Z: several groups of rows, each row roughly a mix of its group's hidden directions:
Z (110 x 11):
[[-21.7  -3.1  -7.4   7.6  33.2 -20.8 -33.7  -5.8  23.7   8.3  13.1]
 [-17.8 -30.3  -3.0  -5.9  21.7  17.3  17.2  23.8  16.9  17.6  24.4]
 [ 43.7   9.1 -11.1 -27.6   9.8 -11.4  -7.3  14.1  -5.4  26.7   2.5]
 [-21.7 -34.9  14.9  11.6  20.3  -4.6  13.3  22.2 -26.2   7.8  14.4]
 [-13.9  -5.7  36.9  -4.1 -17.1  -7.5   5.6 -19.4   1.2  17.0 -38.0]
 [ -7.3   5.2 -17.3  -6.9  16.4 -35.9  -2.1  -2.0  -0.3  37.8 -26.0]
 [ 42.5   9.1 -15.3 -15.6   1.5 -15.8 -12.2  25.3   6.3  16.7 -19.4]
 [  8.9 -11.1  -9.8  19.9 -14.2 -19.0  18.5  37.9  24.3   5.8 -21.0]
 [ -2.6 -15.1  15.9 -27.5  -7.6 -24.1  31.7  -1.7   4.9  11.5  32.5]
 [  9.3   1.7 -12.5  21.4   2.5 -22.5  10.7 -30.4 -35.9  11.8 -20.5]
 [  8.1   0.4  17.4 -24.4   9.0  24.8   9.8  -5.3  -0.9  19.4 -44.1]
 [-20.2 -17.1  35.6 -12.6 -23.3  -7.5  19.7  -6.6  -3.7  11.2 -28.4]
 [ 19.9 -20.7 -14.5 -18.8  27.5  -4.4  43.2   1.9  -4.1  -5.6  -4.3]
 [  8.4   4.3 -31.9  -6.2  21.4 -11.1 -15.7 -10.0  23.8  32.5 -20.1]
 [  6.6 -12.3 -13.2   4.1  -6.1 -17.9  -6.0 -41.5 -17.4   5.5  35.7]
 [ -1.1  10.6 -23.1  -3.2  15.5 -27.5  40.2   5.6 -21.6   7.3 -16.8]
 [  8.9  -7.1 -16.3  36.2 -37.0  20.9  12.4  17.5   6.8   8.6   3.7]
 [-13.3  17.5   8.0  28.4 -26.6  22.6 -20.2 -13.7 -20.4  22.0   5.9]
 [ 12.5 -19.7   5.2  22.1  -1.7  19.3 -22.1  15.5  40.3 -15.8  -8.0]
 [-27.6 -33.2 -10.5 -29.1  25.7 -21.3   4.9  -3.5  -8.7  -1.0  -7.8]
 [ 16.9 -17.9 -38.6 -14.4 -19.9 -11.2 -16.2  -5.8   4.8 -30.6  -5.2]
 [-32.9 -29.7   9.4 -15.4  -1.0   0.6  18.9   4.6  13.0  21.2  28.6]
 [-11.3  26.0   0.9 -30.6  11.9   8.7  -3.4 -11.9 -30.0 -27.0 -18.9]
 [  9.9  17.5  -4.5  14.5  30.2  -1.4 -12.2  24.0 -10.9  28.7 -29.8]
 [-16.5  15.7 -15.6  -8.2  15.1  17.8 -10.6  46.7  -0.4  13.8 -15.5]
 [ -8.7 -30.4  15.8  20.2  23.7   7.1 -25.0   9.1 -20.4  -2.7 -26.4]
 [ -6.9   3.4  -8.7  34.6   3.8 -27.5 -23.0  -8.0  19.9   5.8  31.2]
 [-37.1   0.7  -7.8  16.4  27.1 -25.5 -20.5  12.7  -2.4  20.5  -2.9]
 [ 10.8  -9.3 -16.2   4.2  -2.9  -2.0  10.8  13.0  20.5  48.1 -24.1]
 [-26.2 -19.0  -1.5  27.1 -23.5 -26.5   0.2 -12.8  17.9 -24.0  -0.5]
 [ -5.7  17.0  -7.4  27.1  33.0  18.9 -22.6  -1.6 -20.0  10.5 -22.9]
 [ -4.3 -17.4 -16.3 -21.1  33.6  -7.6 -27.6 -19.6   2.1 -26.9   4.1]
 [ -3.1  19.2  45.3  -9.6 -21.0  12.2  16.2 -19.6  -2.7   3.1 -18.3]
 [-14.8 -17.3   4.0 -13.7  32.4 -12.2  13.8 -15.6   0.6  -6.6  41.3]
 [ -3.1  12.4 -25.3  10.3  10.6  11.1 -23.9  39.2   6.8 -14.1  24.4]
 [  2.8  -6.7 -23.5   8.5  32.8   4.7  44.4   5.2 -11.8 -11.8  -7.5]
 [ 11.5 -29.3  14.1  -4.5 -25.1  14.2  -4.2  14.3  17.5  36.5 -14.2]
 [ -2.9 -22.9   5.1  12.2 -11.4 -36.5  11.3  -2.2  -5.1  17.2 -38.4]
 [-26.2   2.1  10.2 -18.9 -19.6 -21.9  36.0  -7.7  -8.0  21.1  14.8]
 [-18.8  10.3   9.7   2.0  22.3   8.5  -6.5 -37.4 -33.1  -3.2 -20.8]
 [-22.9  23.5  -2.6  -0.9  30.5  15.4  19.2 -14.0   3.6  -9.9  34.4]
 [ -6.6  10.4  23.9 -17.1   8.4   4.5   7.1  30.2   6.0  31.8  31.4]
 [-31.0   0.4  21.3  30.0  11.6 -27.0  20.0 -21.0   0.5  -5.3  -7.3]
 [  5.8  -4.7 -13.4  -3.3  35.6  20.1  -5.5  -3.0  -3.3   1.1  46.2]
 [-16.5  34.2   1.7 -20.3   2.3 -17.2   6.5 -30.9 -10.4 -20.6  20.3]
 [ 17.9  39.3 -12.2 -24.1  -4.8  14.3 -17.2 -24.7 -18.5   4.0   3.8]
 [-21.7  -0.7   6.4  -6.6  -7.2   7.7 -36.0  31.5  32.3  -8.8  -5.0]
 [  2.5 -15.0  -1.6  -8.2  18.8  10.5  -2.5   6.7   6.9 -30.0  48.3]
 [-21.9  10.4 -17.7  -0.3  41.4 -19.7  11.5 -26.9  -5.9  12.7  -7.1]
 [ -7.0 -21.8  42.2  -1.7 -17.6  -0.2  20.2 -13.0  -4.4  13.4 -26.6]
 [ -4.1   2.7  29.0 -29.5   4.4 -15.5  30.9  20.0   0.0  27.1   4.2]
 [  5.0  17.6 -20.8 -12.2  32.7  19.0  -3.7  -3.5  14.1  39.0  -3.3]
 [-23.9   1.7   1.1   1.6  25.4  24.0 -18.1 -28.9  -8.9 -24.2  21.9]
 [ 11.0  -9.5 -28.6  -3.1 -10.2 -28.8 -20.7 -33.3  12.6 -20.0   5.8]
 [-11.1  21.4 -26.4 -15.4  24.9 -18.0  29.7  11.2 -20.5   1.8  14.5]
 [-19.6 -41.9  -9.4  -6.6  11.5 -10.1  11.8  21.7 -30.1  -7.1  -5.5]
 [-16.9 -10.4  17.4 -16.7  32.2  -4.1  36.2   2.5  -5.6  12.1  24.0]
 [  1.5  39.9 -21.0   1.2  22.4  -8.3   1.8 -19.4 -15.8  -8.7  28.2]
 [ 16.0  20.0  -2.4 -13.4  -1.2  40.1  21.8  15.8 -13.0  -1.1  27.4]
 [ -0.3 -16.7  29.3  30.0 -14.8 -20.2 -14.5  17.3 -20.9 -19.3 -10.9]
 [  5.7  23.3   2.9 -11.3 -24.5  -5.5  26.2 -25.6   4.5  31.2 -20.6]
 [ 13.5 -27.2  -3.3   0.2  -2.4  14.2 -31.5   8.9  33.8  20.9 -17.6]
 [ -6.5 -17.6  13.1 -25.5  -3.4 -46.4  17.2 -11.6   8.5  -1.2  16.0]
 [  9.9   6.4  14.5  21.6 -32.4 -21.0  26.0  19.3  10.0  -6.1 -24.7]
 [-19.5   2.9  11.6  17.9 -24.3  43.1  13.7  19.1   7.5  -0.6  14.5]
 [  6.1 -29.6   8.8  -1.2 -21.1  10.8 -32.0   2.2  -1.2 -37.3  11.4]
 [ 23.9   5.4  -2.2  20.3  10.9  19.2   1.5   3.0 -29.9 -40.9  -4.7]
 [-11.4  17.7 -23.0   3.1   4.6  10.1 -15.2  48.3  11.5  -0.4  17.2]
 [-24.2  18.4   2.8  -0.1   6.2 -25.6  45.8   3.6  -8.7  14.9   8.3]
 [ -8.2  16.5 -11.3 -22.7 -18.6 -33.8 -32.8   2.3  21.5   8.9   2.4]
 [ -2.3 -15.8  14.1   5.6  14.9  -9.2   8.5 -30.3 -43.8 -11.4 -16.5]
 [-26.3  -7.2  16.4  22.3  12.4 -28.1  13.7 -10.4 -27.6 -24.2   3.3]
 [ 18.1 -33.5   5.7 -33.6   9.5   5.8  12.4 -31.3  10.3 -10.9  -3.3]
 [ 19.7   9.7   9.6   0.5 -21.9   1.7   7.0  18.6   8.8  44.3 -24.7]
 [ -6.4  -1.6  19.0 -29.0 -15.8  -7.6  -3.8   7.4  19.3   1.5  45.9]
 [-30.0   8.1  31.3  22.7  -5.6  -3.4  11.7 -27.1  25.8  -2.7   7.4]
 [ 20.3 -30.7  11.9  29.2   1.7 -12.7  -1.1 -36.7 -10.6  -7.5   8.8]
 [  4.4 -17.6   6.5 -29.0 -26.5 -11.1  31.3   0.6  18.0 -26.6  -7.3]
 [-12.9  -5.4  10.2  15.1  -0.8  -7.3  39.4 -11.9 -25.8  20.7 -27.0]
 [ 16.9 -43.2   8.5  -4.4  -7.9  -2.7  23.8 -19.6 -11.8 -20.3  16.9]
 [-12.4   0.5  27.5  20.7  -2.2   6.2  42.6   3.0 -23.3 -12.1  14.4]
 [-10.4  11.0   7.9 -16.4 -13.3  30.7 -19.6 -18.6   1.5 -39.2 -12.5]
 [ -4.8  -3.4  28.7  13.8 -15.3  -1.3  -5.9   6.6  26.9  42.5 -14.6]
 [  4.2   5.8  -2.6  -2.3  35.2 -34.1 -29.6   6.4   3.6  20.1  17.5]
 [ 25.8  -4.2   0.1 -38.3 -35.8 -16.2  -0.4  -2.8  14.9 -12.6   4.9]
 [  1.3  -4.7 -18.4 -32.9  -2.0 -14.6 -31.8  22.6 -23.7   3.4  18.5]
 [ 12.3 -32.4 -11.6  -1.7 -12.0 -11.7   6.4 -12.4 -17.5   7.7 -43.8]
 [ 13.5  -5.8   9.2 -32.1 -38.4 -17.3   2.5   2.3  17.8  -2.6  25.7]
 [ 14.0  36.0 -11.8  -1.8 -12.8 -19.6  19.1 -22.9 -19.1 -11.5 -23.1]
 [-13.1   3.8   2.9   7.6  42.0 -34.1 -21.8  -5.4  -6.6  17.6   8.1]
 [ 32.4  -8.6 -12.7 -36.9  -8.3 -23.8  -3.8  -1.3  16.1 -22.1  -7.2]
 [ -9.3  20.5  -6.2   4.0  -8.9  -0.9  28.0   1.6  44.4 -23.1  12.8]
 [-12.6 -15.3 -21.2  30.2   6.0 -16.1 -24.8  -8.0  20.7 -28.7  11.1]
 [  8.0 -20.3  29.1  -1.4 -27.6  22.0 -22.2  20.0 -16.1  -1.6  19.5]
 [ 13.1  10.6  -3.5 -13.2  27.1  45.6   7.5   0.7 -20.5  10.4  15.2]
 [  2.9  -9.0 -45.1  -7.2  22.5   1.6   4.4  32.7  -2.6   4.6  17.4]
 [  4.5  -8.3  40.2 -11.4   6.1   9.3  26.4 -34.1 -15.9  -1.0  -5.2]
 [-12.6  11.6   4.1  35.5 -32.7  28.5 -11.4  19.4   6.8   9.5   1.2]
 [ -7.7  29.4 -27.0 -11.3   4.9  -7.0 -15.2  -2.0 -18.9 -37.2  16.4]
 [  0.3 -14.7 -40.8  15.0  26.2 -19.8 -16.3   7.3   4.6  23.7  -4.6]
 [ 22.1 -19.5 -26.0  14.4 -33.6   6.0  21.6   7.5  15.3 -18.9  -8.8]
 [-28.4 -12.5  15.0  11.2  30.4  16.9   4.8 -29.6  -9.1 -10.7  22.0]
 [-18.6  18.1  21.6   2.9   6.4  13.9   5.4 -49.2  -3.9  13.4   8.2]
 [ -4.7  43.3  18.0   6.9  -3.5  -6.1 -23.7  20.6  14.9  20.1  13.4]
 [  4.8 -16.2  35.4   2.0  15.7  -3.1  12.9 -39.8   4.7  21.4  -8.4]
 [  0.3   6.8   6.9 -26.8   0.6  16.9 -14.4   7.6 -30.5  34.7  24.6]
 [  9.7  -1.4  -9.0 -29.1  20.5  10.1 -13.8   5.3  19.8 -42.9 -10.6]
 [-11.8  -3.0  34.0 -14.5 -13.7  -3.9   8.4 -25.2  -9.5   5.2 -39.6]
 [-21.6 -14.1   1.9  15.9  -8.1 -21.1 -17.8   4.1 -16.7 -37.1  26.0]
 [ 16.4  11.1   7.4   1.3   0.1  -8.7  37.8 -38.9 -12.0  10.5  19.8]]

one row of each group, then the others: which group is each in?
[ 32.9   6.7 -14.0 -12.0  29.9  -6.4  -0.4  -2.8 -24.5  33.0   3.1]  T
[-27.2  -0.6 -24.4   2.9  -8.9 -11.4 -10.5  41.5 -21.8 -15.1  -3.4]  F
[ -2.8   4.3  16.8  34.5  -8.8 -24.8   1.2  12.6  -4.7 -41.0  -7.0]  D

[ 21.6  18.7  -3.0 -28.6   4.7  16.2 -23.7   3.7  -0.1 -19.3 -35.0]  T
[ 11.1  -4.9 -20.8   1.0  -7.5 -24.0  41.6   4.7  -0.6   2.3 -33.7]  D
[ 22.2 -18.7  -3.7 -34.7  21.6  19.2  14.6 -14.0  18.5  -7.7  20.0]  F
[ 16.2 -17.1  -8.6  14.9  24.5  20.7 -20.2  25.0  28.3  11.5  16.0]  F
[-30.8 -23.4  30.4  24.6  -3.4 -19.9   8.6   4.9 -22.6   7.8  -2.1]  F
[  4.5 -28.9 -41.3 -16.5  21.8  -0.3   7.8 -15.3   4.3 -18.6 -11.8]  D
[ 23.2   5.0 -21.2   6.0 -33.9   5.6 -34.3  -7.6   9.2 -20.6 -11.5]  T
[-13.7  -8.3  23.0 -14.2  20.7  28.0 -11.6  30.2  25.6  -1.5  14.1]  F
[-18.1  13.6   0.1 -13.1 -21.0 -40.4  29.9  -0.4  -0.3  21.1  -3.3]  D
[-34.3  -4.7  16.3 -10.4  12.1 -11.6 -15.6 -29.0   4.0 -25.2  22.7]  T
[ 12.5  -8.1   6.0 -32.0 -31.2   3.0  19.1  18.5  26.3 -20.9   1.4]  T
